One turn moves every row onto another: examples first, then more rows asked:
z_768: [-21   8 -23  20 -19  16 -13  17  16  -7   2  16]
z_578: [ 27 -18   9  10  -9   0   4  16  -3   2 -15   6]
z_708: [ -3  -4 -26   3 -18  -5  -4   6  19 -20  -9 -16]
z_439: [-13  -8  12   0 -16 -20  -2  14 -32 -11  -1  -3]
z_77: [-17 -11  20  -3 -16  18   1   1  33  -6  -2  14]
z_272: [-21   0 -19  25 -21  15 -11  18  15  -1   4  20]
z_820: [ 26  -2   2  -5  -1   4  -1  13  -4  -7 -20   1]
z_962: [  6 -13   2  19   7   5  -2   7  10   7 -18 -15]
z_418: [-14  -4 -13   5 -27  -1  -4 -27 -21  -1   2  -5]
z_442: [  2 -14  11  29  10   4   0  11  13  -5 -17  -4]
z_556: [-18  -9   7  11 -26  12   5  22  -5  24  -1  22]
z_719: [-10  -7  12  -1 -16  25  -7 -14 -14  12  -8 -15]
z_271: [ -8  26  -4  -3 -24  -7   3  -2  17  -3   8  15]
z_141: [-18 -24 -26  -2 -20  -2  -3  14 -16   2  -7  27]
z_734: [ -6 -24 -16  22 -29 -10   3  10  21 -10  -4  -8]
z_137: [ 22 -10  15   8   0   1   3  17  -2 -19 -15  15]
z_608: [-17   4  21   1  -3  26  -9 -10 -12 -20  -8  -2]
z_537: [-13  -8  12  -1 -16 -20  -2  14 -31 -10  -2  -3]
z_530: [ -1 -25  -1   0 -16 -13  14 -22 -15   0 -12   1]
z_798: [-11 -12 -11  17 -16  -6   1  10  22 -36  -5   1]
z_935: [  2  -3   3  18  16   8  -4   8  11 -10 -20 -11]
z_618: [ -7 -21   8   7  -6 -12  14 -18 -12 -25 -10  16]
z_18: [-20 -14 -28 -10 -14   1  -5  14 -17  -8  -8  26]
z_378: [ -6  12  -1   5 -32 -10   8  -3  18  12  11  15]
z_50: [ -5  -7  -6 -12  -2  -8   9 -22 -16 -19 -15   0]
z_855: [-17 -20  29  20 -16  20   1  -9  -9  -2  -3   5]
z_19: [-20 -15   4  23 -28  -4   3 -24 -18 -14   5  12]
z_541: [-17  15  -7 -13 -13  19  -4  19  -8  14  -6   9]
z_350: [-11  16   7  11 -28 -10   8  -1  19  -7  12  25]
z_727: [-24   8  12   5  -9  17   1  26  -6  -9  -3  31]
z_179: [-13 -11  11  -8 -21  17  -1  -1  30  11  -3   4]
z_230: [-19   5  -5   7 -17   3  -4 -24 -20 -29   0   8]
z_705: [-22 -21 -19   0 -16  -1  -2  17 -15 -11  -6  34]
z_197: [-14   0  10 -15 -12  20  -4  -1  31  -4  -6   6]
z_827: [-19   4 -25  19 -23  16 -13  15  14   6   3  12]
z_748: [-14  -7  13  -2 -16 -20  -2  13 -30 -10  -2  -4]

z_608 goes to z_719
z_768 goes to z_827
Where do these go?
z_962 goes to z_442
z_798 goes to z_708
z_578 goes to z_137
z_77 goes to z_197
z_705 goes to z_18
z_19 goes to z_230
z_618 goes to z_50
z_541 goes to z_556
z_350 goes to z_271

